Each row is where one point has got to under a steady rotation. How many ticks took it there?
The counts run from 0 to 991.
[  1  -1  -6  -1  -5   9  -3  -9  13 -10  15 -10   7  -3  11   2 -12  -3
  -9  13  -4  -3  -4   2 -14   8  10  -6   3   0   1   4   7 -10  -2  12
 -19  -1  13   3 -10 -11  -6   1   6  -6   4  -1   5 -16  14   1  -7] => 196
[-26   6  -8  -9  -5  -6  -5 -17   8  -6   7  -9   5  -2  12   6  -1   9
  -6  -6   0  -5   6  -6 -12 -12   4  -2  11  -3   1  11  -4 -13   2   9
   3   2  12  -3   8 -13  11   5  10 -11  -1   6   0   5  -3  -8  -9] => 768
[-11   5  -7   0   1   3 -16  -3   7 -10   6  -4  -1  -7  13   3 -13   2
  -9  -1   9  -6  -2  -3  -3   6  17  -4 -11   2 -14   2  -6  -6  20  20
  -4   3  13   3   2  11  -9  -1   0 -11   4  -3   5  11   0  -8  -9] => 686
[  6  -6   0   1   7  -3   3 -12   4  -2   3  -8  -2   3   2   5   6  14
  -3   3  -6   5 -15  23  -5  -8   4  -5   2   7  -6  -4  11 -20  11  19
  -4  -1   5   6   5   0  -4 -11  -1  -3  -1   1   6   1   8 -15 -17] => 599
[-12  -1 -19 -14   3  -6  -7  -9  -1   5   4  -2  -5  -7   4  12 -11   3
   2  -1  -6 -12 -17   4   1  -4   7  -1  -4   2  -8  -4   0 -11  -1   5
 -14   4  -1  12   7 -17  15  11  -7 -14  -6  -2  -9  -6   3   3  -8] => 615
[ -6  -8 -12  -8  -1   0  -6 -16   1   1   2 -11  -3   2  -5   9   5  20
  -1 -19 -13   1  -6   2  -2 -12  -4   5  -6   3   4   2  10   7  -7   3
  -4  20 -10  10   0  -7   7   4  -2  -2  -3  -5   0 -15  15   9  -4] => 226
[ -5  -1 -22  -4   3   0 -19  -1  -1   8   1  -6  -2  -7  12  11  -3   0
   1 -10  10  -8  -3 -17  -8  -5   3  -1 -10  -8  -1   1   2   1  13   8
   6  15  -8  11  10 -10   8  -2  -4  -1 -10   6 -10  -8  -9   2  -8] => 888
[-15   2 -12  -3  -5   0 -15 -12  11  -3   5 -14   5  -3  10   0   7   9
  -4 -15   2   3  15 -17 -17 -14  -5  -2   6   1   5   9   5   5   4   3
   7  22   2  -3  -2  -5  -1  -3   7  -2  -4   9  -1  -8  -5   2   5] => 148
[ -2  -4 -11  -1   9 -13  -8 -12  -1   7  -5  -5  -7   0  -3   3  -9  13
  -6   4  -1  -3 -11  10   3 -12   4  -4   9  14 -13  -6   6 -17  15  11
  -1  -5   5   6  14   3  -1   2  -4   0 -10   2  -2  11  -4 -15 -11] => 250
[ -5  -1  -5   6   4   1 -14  -6   5  -9   3  -7   2  -2   6   3  -8   8
 -15  -3   8 -10   2  -2  -3   6  17  -2  -3  -1  -7   4  -3  -6  15  23
   3   1  10  -1  10  13  -8  -3   5  -7   7   0   7  14   1 -16 -15] => 683
[-10  -3 -10 -16  -4  -2  -8 -16  -2   1  -2  -8  -6   0   0  10  -3  10
   2 -19 -11   3 -11   6   2 -13   5   5  -8   3   0   1   4   0  -4  -2
  -8  20  -1   9  -2  -1   3   5  -8  -3 -10 -10  -1 -18  13  14  -2] => 222
[ 11  -3   1  -3   5   5  -2   0   5  -4  -6 -12   5   4   1   5  -3   0
  -1 -15   3  -5  -8   1  -7  10  23  10  13  -5   4  -5   7  -9   3   2
  -6  21   2   0  -3   7 -17  -4  -4  -7  -8   2   1 -20  11  10   2] => 713
[-24   5 -12  -4  -8  -4 -13 -19  10  -6   6  -9  -1  -2   2  -1 -13   9
 -17  -3  -9  -6  11  -6  -4  -9   0  -5   3   9  -8  11   0  -2  -2   5
  -8  -1  16  -3  -2  -2  -2  12   7  -6   4  -4   9   4   6  -1   2] => 420
[-10  -2 -16  -9   3   0  -4  -9   1   8   4  -6  -2  -1   3  11 -13   1
   0  -1   0 -13 -11  -7  -7   0   1  -1   4  -3  -5  -3   6  -7  -5   5
 -16   4  -6  13   1 -26   9  15  -5 -12  -9   1 -11 -14   6   8  -3] => 621
[  9  -3  -7   5  11  -3   1  -5  -1   4 -12  -4  -5   7  -7   2  -3   8
  -7 -16  -1  -9  -7  10  -1   0  11   0   3   8 -14  -9  16  -4   4  10
 -15   7  -1   6  -6   9 -23  -3 -13  -9  -2  -4   6 -11  10   7   8] => 85
[ 12  -5   2  -3   4   5  -2  -1   6  -3  -6 -14   7   5   0   5  -2   4
  -3 -16   1  -6  -8   2  -4   8  24  12  16  -5   7  -3   7  -9   0   0
  -2  22   2  -2   2   9 -14  -2  -1  -7  -9   3   1 -17  12   7  -1] => 714
[ -8   4  -7 -13  -5  -1 -11  -6  15   4   1 -17  -2  -2  10   5   9   6
   1  -7  -9  11  -9   5  -1 -14  10   3   3  -1  -1  -1   1 -23  10  -4
   4  17  14   4  11  -4   5  -8   2   6 -14   7  -2  -4   1   1 -10] => 373
[ -2  -5 -22   1   2   2 -18  -2   3   5   8  -9   7  -7  10   7  -5   3
  -4  -3  10 -10   4 -22 -14  -2   0  -2   0  -4   5   4   6   7   7  11
   8  13 -10   8   8 -13   9  -1   6  -1  -3  10  -9  -9  -7  -3  -8] => 893
[  0  -8 -21 -14  -2  -2  -8  -8  -2  -2  11  -1   4 -11   5  11 -12   2
   0   2 -11 -11 -15   7   0  -3  13   0  -5   7   5   2   1  -1  -8   3
 -13  10   1   7   3  -8  17   8  -2 -11  -3  -4  -3 -17   7   5  -8] => 969
[  2  -5  -3  -7   9  -4  -9  -5  -3  -2 -11  -2   2  -1   6   6 -12  -7
   9  -5  13  -7 -10  -4 -13   1  12  -2  17  -3   3  -2   1 -14  11   3
  -1  19  -5  -1   6   1  -8   5 -10 -12 -20   3 -11 -10 -13  -3  -1] => 130
[  2  -7 -11   2   1   1   1 -14   5   8   4 -17  -2   5   0   6   2  20
  -2  -6  -3   7  -6  -1  -8 -12  -8   1   1   7  -4  -5  21   0   3  10
  -7   7  -8  16  -5 -12  -5  -5   0   7  -4   0  -3 -18  13   7  -3] => 234
[ -4  -5 -14   2   6   7 -12   3  14   2  16 -13   0  -9   8   5   5  15
   0   0   2   0  -8  -4  -5   4   3  -1 -10   2 -11  -9   4  -2  14  17
  -4  16  -2  13   6 -12   9  -5   4 -11   2  10  -7   4   3  -4 -10] => 109
[-16   0 -14  -2   2  -4  -7  -9  10   3   3 -16   4  -2   2   4   1  23
  -2 -18   3  -3   8 -15  -4  -7   5  10  14   6  -5  -3   4   4   4   4
   2  19   1   2   6  -3   2   6   8  -9  -2  11  -6   1   1   6   9] => 499
[  6  -1 -16   7   2  -7 -12  -5  11   2   0  -7   6   1   3  -9   7   1
 -15  -2  -8  -4  14   0 -14 -12   0 -12  15  14  -2   4  16  -6   1   2
   1   5  10  -8  -2   3 -12 -11   4   2   0  13   8 -10  -6  -6   9] => 159
[  2   0 -20  -1  -5   6 -16  -2   9  -2  12 -11  12  -7  15   3  -9  -6
 -13   7   2 -13   8 -16 -14   4  13  -3   4  -4   7   9   4  -2  -1   6
  -4   1   9   0   1 -10   3   0  10   0   3   8   1 -16   1   0  -6] => 544
[  7  -1  -4   2   9  -2   1  -3  -2   5 -13  -7  -7   7  -1   8   3  11
  -3 -22   6  -6 -12  10   2   0  17   6  -2  -1 -11  -9  11  -8  11  15
  -6   7  -2   9   2   8 -18  -8 -11  -5  -3  -4   4  -7  10   5  -3] => 91
[  9   1 -10   1   5  -9  -8  -8  -2  -2 -10   4   0   3   9   0   8  -8
  -9  -8   1  -7   2  14 -15 -14   6 -16   0   4  -1   6  11 -12   8  13
   4   0   7  -7   0   8 -14 -18  -9  -4  -1   2  12  -8 -11 -11  -5] => 168
[ -1  -6 -11  -8  -2  -1 -14  -4  12  -3   8 -16   4  -7   5   3  10  18
  -1  -9 -10   9  -6   5   2 -10  11   6   1  10   3  -1   2  -2  10   1
   7  27   7   2  10   9   6  -9   7   3  -7   7  -1  -2   3  -2  -6] => 728
[  7   5 -15  -3   2 -11  -9  -6  -4   2 -13   3  -1   1  11   2   1  -9
  -9  -7   1  -9  -1  13  -8 -14  16 -10   0   4  -4   4   7 -16   8   8
   0  -5  13  -4   2  10 -13 -15  -9   1  -3   1  12 -10  -9  -6  -4] => 170
[  5  -4  -5   2   9  -3  -1  -3  -2   5  -9 -10  -3   6  -5   9   6  20
  -8 -24   3 -11 -10   8   7   1  18  12   1  -2  -7  -8   7  -7   9  15
   3   8  -2   8  12   9  -8  -7  -4  -7   0   0   5   1  12  -1 -10] => 94
[-10   0 -12 -12  -8  -3  -6 -17  -3 -11  -2  -2   1  -2   7   8   0   6
   0 -22  -6  -1  -2   8  -7 -16   9   0 -12   4   4  10   4   8  -5   5
  -6  18   4  -1  -8   6  -3  -3  -6  -9   0 -12   9 -18   7  10   1] => 574
[-13  -3   1  -3   4  -4 -22 -17   8  -2  -9 -12  -9   4 -10  -3  -4   8
 -10  -9  -7   3   2  -4  -5  -9  -9  -7  10   3  -4   6   0 -11  11  -1
   7  17   2  -2   8   5  -9   8  -3   0 -17   0   3   9  -1 -10  -6] => 644
[-13  10 -17  -8  -6  -4  -9  -7   1  -6  -3   0   2  -2  12   4   3  -2
  -6 -24   0 -10   8  -2  -9 -12  13  -3  -9   0  -2   9   2   5  -3   3
  -6  12  10  -4  -8   3  -7  -6  -4 -12   5  -2   9 -13  -2  13   9] => 928
[ -4  -4   5  -6  -1  -3   3 -21   5  -2  -3 -17   3   6  -1   5 -14  13
   0   1  -1   7  -9   2  -8  -7   6   8  27   6   3   0   9 -17   5   3
  -7   6   5   3   0  -1  -9   9   2   4 -16  -2  -4  -9  10   0  -3] => 988
[  0  -9  -1  -5  11  -5  -4 -10  -7  -3  -9  -2  -2  -1   0   8 -18   5
   9  -7  13  -4 -15   1  -5   1  12   3  11   6  -3  -6   3  -5  13  11
  -7  17  -8   5   2   8 -11   8 -12 -13 -17  -7  -9  -4  -3  -3  -1] => 483
